Look-ups in named tables: a row name and a column name give one cell, copied from the table.

Table kagizu
columns: rul, nulifep, bebad, demapiz, fofofe, gizu
fasaga: [33, 155, 119, 91, 124, 79]
danano: [24, 147, 101, 72, 127, 132]
nutomo: [116, 142, 223, 171, 178, 181]
goz: [21, 147, 107, 72, 152, 89]
benu: [98, 118, 194, 129, 205, 225]
zot: [32, 130, 157, 88, 210, 113]
lil: [70, 143, 174, 121, 161, 79]

What is the demapiz of danano in kagizu?
72
What is the demapiz of nutomo in kagizu?
171
What is the rul of nutomo in kagizu?
116
What is the fofofe of zot in kagizu?
210
What is the bebad of zot in kagizu?
157
What is the bebad of danano in kagizu?
101
What is the gizu of fasaga in kagizu?
79
What is the rul of danano in kagizu?
24
What is the gizu of lil in kagizu?
79
What is the nulifep of zot in kagizu?
130
What is the gizu of goz in kagizu?
89
What is the gizu of danano in kagizu?
132
What is the fofofe of fasaga in kagizu?
124
What is the bebad of fasaga in kagizu?
119
What is the fofofe of lil in kagizu?
161
What is the nulifep of fasaga in kagizu?
155
What is the demapiz of zot in kagizu?
88
What is the bebad of goz in kagizu?
107

pabukun
|  | luz | nobate | sipani | tunaz |
|---|---|---|---|---|
| sak | 205 | 154 | 211 | 205 |
| nubiga | 159 | 192 | 102 | 104 |
| peturo | 152 | 191 | 93 | 107 |
| ledisu | 205 | 55 | 180 | 99 |
| midab | 171 | 59 | 211 | 85 |
| bigoze | 141 | 201 | 169 | 205 |
| sal | 177 | 201 | 101 | 121 |
| des | 178 | 179 | 94 | 97 |

bigoze, nobate => 201
sak, sipani => 211
ledisu, tunaz => 99
bigoze, luz => 141
sal, luz => 177
nubiga, tunaz => 104
des, sipani => 94
ledisu, luz => 205
sak, nobate => 154
sal, tunaz => 121
nubiga, nobate => 192
des, luz => 178
sak, luz => 205
peturo, sipani => 93
bigoze, tunaz => 205
nubiga, luz => 159
peturo, luz => 152
midab, sipani => 211

Table kifupu
	lib	gid	pid	feda	gam	zirog	doneda	gol
mikifop	373	670	483	490	399	371	523	508
modo	617	669	636	645	616	588	669	693
fulaf	423	522	462	463	434	432	469	456
gom	377	641	483	490	405	385	519	495
pag	721	857	704	659	715	779	579	529
dus	685	806	693	665	688	731	616	573
lop	663	799	683	660	669	702	623	585
valage	637	687	626	625	620	593	635	679
tefef	608	78	442	437	579	631	391	395
tisufu	457	431	453	452	460	471	445	433
viboz	530	253	446	442	518	552	414	407
tefolim	368	632	489	499	405	390	532	492
fel	638	679	623	622	620	592	632	678

gam of valage is 620
zirog of dus is 731
feda of dus is 665
zirog of valage is 593
feda of modo is 645
lib of lop is 663
gol of viboz is 407
gid of mikifop is 670
feda of tisufu is 452
gol of lop is 585

Table repa
|  | zon | mis | mopug | gemisam | lufubod | dolim | banod | nogi | bizinom | mezorop |
|---|---|---|---|---|---|---|---|---|---|---|
| zofur | -3.803 | -3.674 | 8.085 | -1.367 | 3.398 | -6.665 | -3.532 | -3.470 | -3.636 | -3.285 |
| manuzu | -6.235 | -1.986 | -0.101 | -2.291 | -1.302 | -2.185 | -1.945 | -7.618 | -7.058 | -2.454 |
| fisut | -0.764 | -2.966 | -0.972 | -1.728 | -1.279 | -2.224 | -2.985 | -0.089 | -0.448 | -1.955 |
| tobi | -1.491 | -2.717 | -1.369 | -1.853 | -1.569 | -2.002 | -2.733 | -1.143 | -1.352 | -1.973 |
| fitole | -5.376 | -2.022 | 0.748 | -2.183 | -0.799 | -3.001 | -1.962 | -6.378 | -5.948 | -2.584 |

What is the mis of fisut in repa?
-2.966
What is the mopug of fitole in repa?
0.748
What is the dolim of fitole in repa?
-3.001
What is the mis of zofur in repa?
-3.674
What is the nogi of manuzu in repa?
-7.618
What is the banod of fitole in repa?
-1.962
What is the lufubod of fisut in repa?
-1.279
What is the zon of zofur in repa?
-3.803
What is the lufubod of tobi in repa?
-1.569
What is the mopug of zofur in repa?
8.085
What is the lufubod of manuzu in repa?
-1.302
What is the mopug of manuzu in repa?
-0.101

